In the rows, 128 means zero.
One turn moves every row onto another: examples first, then more rows asked
j424: [120  84 140 157 115 144 149 111 104 153  84 120 138 114 143 139  83 147
 109 110 145 116 114 154 125 117 139 135]
j595: [114 116 126 120 145 124 152 128  94 163  68 122 141 140 132 163 125 161
  77  93 152 130 106 150 119 109 146 129]
j614: [ 85  85 113 136 156 131 166 114 116 157 136 139 142 157 132 127 108 127
 115 134 135 137 100 142 138 123 119 159]
j745: [121  90 132 156 126 140 153 104 108 139  88 107 157 112 150 133  94 152
 110 117 131 131 119 144 127 112 136 120]
j829: [125  88 141 147 125 138 170 111 100 143  98 118 148 108 141 144  92 158
 120 116 122 122 119 166 125 115 139 131]
j131: [ 83  98 106 128 152 109 162 126 119 165 137 142 130 155 116 134 118 121
 106 127 122 129 114 128 147 111 122 151]
j73: [ 94 129 102 139 147 121 152 112 107 156  97 114 114 104 138 129 109 154
  97 101 117 132 129 148 173  99 151 124]
j613: [105 127 110 126 147 115 169 115  97 160 104 119 112 103 125 145 113 161
 108 100 112 126 129 166 168 104 154 139]
j635: [115  92 140 159 130 145 158 109 106 143  90 109 137 117 157 135  91 154
 125 109 122 129 111 145 117 107 132 139]
j689: [126 100 148 110 146 115 151 107 104 160  80 123 140 139 131 141 127 154
  74  94 157 150 108 146 125 116 141 139]
j919: [ 92 136 110 135 149 116 155 117 108 165 101 111 101 113 134 139 111 155
 112  89 109 132 123 142 157  90 147 140]
j921: [ 87  86 110 133 152 111 154 119 116 150 127 137 139 152 118 136 127 127
 101 124 137 141 100 133 124 135 113 162]
j507: [132 105 137 109 149 110 161 130  98 155  88 128 133 130 131 158 130 163
  72  99 138 127 108 159 123 118 146 131]
j498: [ 96 129 105 138 132 123 150 113 107 172  98 117 109 104 123 141  98 149
 111  90 134 122 126 157 168 101 152 138]
j268: [109  94 137 159 123 146 160 112  90 150  72 115 145 120 143 149  88 153
 114 119 129 119 120 148 126 107 141 132]
j677: [ 87  81 107 141 154 135 167 117 118 156 132 142 141 154 136 125 111 128
 117 131 132 137 103 141 142 124 121 158]
j714: [ 95 134 114 134 139 113 152 112  96 159 109 124 111  95 127 142 104 155
 104  94 129 124 130 154 165  95 148 140]
j18: [122 113 125 118 150 111 144 126 112 153  84 120 139 132 137 146 130 157
  63  92 145 135 109 140 125 110 142 114]
j422: [122 111 135 118 150 111 145 126 104 154  82 117 129 137 141 153 135 159
  77  87 140 138 101 134 108 112 138 139]
j548: [114  89 133 158 123 149 162 116  94 151  91 114 147 111 150 130  84 147
 117 119 133 124 115 149 121 106 144 128]
j529: [ 92 129 123 121 141 107 157 103 111 173 102 121 111 115 116 133 108 149
 100  91 124 142 131 153 166  90 147 135]
j166: [119 109 126 116 144 116 150 130  91 159  82 123 140 130 136 148 131 154
  67  94 155 135 101 141 112 116 150 131]
j772: [128  93 148 152 124 141 158 114  96 146  98 120 143 112 149 138  85 148
 116 118 141 114 122 150 130 104 137 131]
j872: [ 88 135 101 134 140 116 156 121  94 169 103 117 112 102 125 136 109 150
 101  97 121 128 126 147 159  93 157 133]
j637: [130 115 134 113 151 117 149 126  94 155  90 129 135 128 140 152 128 159
  74  90 164 130 106 150 128 114 144 136]
j649: [ 86  82 107 143 155 130 163 122 120 154 132 136 133 154 130 126 110 126
 118 130 132 136 101 142 139 126 115 156]
j894: [ 84  86 111 128 150 110 154 114 115 151 130 145 148 149 121 139 128 130
  96 122 136 141 103 131 124 130 117 161]
j705: [ 85  85 108 141 151 132 168 116 121 158 133 138 133 159 133 127 110 124
 116 133 133 137 104 141 144 122 118 158]
j800: [ 80 133 106 140 139 123 156 115  94 165  84 122 112 109 125 150 105 159
  99  95 119 125 125 157 157  95 150 136]
j486: [ 83  89 115 126 154 110 156 113 113 154 133 142 143 153 119 137 124 129
  95 127 138 142 100 134 125 127 117 162]
j443: [ 81  98 108 128 149 107 161 120 121 163 137 139 126 157 114 137 120 121
 102 127 128 133 111 130 142 114 118 153]
j6: [ 83  98 105 132 153 109 159 127 121 162 134 135 127 155 112 135 120 120
 109 126 126 132 112 131 142 117 116 152]
j495: [127 111 127 115 139 114 141 126 100 167  76 122 125 133 128 154 126 150
  72  89 162 126 108 142 132 120 148 137]
j366: [ 84  85 112 131 148 115 157 109 117 152 129 140 143 154 122 137 125 127
  99 124 141 144 100 134 126 132 113 163]
j767: [ 81  99 110 128 154 110 163 121 116 163 139 138 130 156 115 133 115 122
 106 132 124 131 112 130 145 112 121 155]
j224: [115  85 153 150 128 143 163  98 108 154  91 120 136 120 144 121  81 146
 116 116 130 134 122 156 139 102 137 134]

j705 turns into j443
j872 turns into j166
Now these:
j800 turns into j595
j635 turns into j919
j677 turns into j131
j745 turns into j73
j529 turns into j689
j714 turns into j637
j424 turns into j498
j649 turns into j6
j767 turns into j486
j507 turns into j829

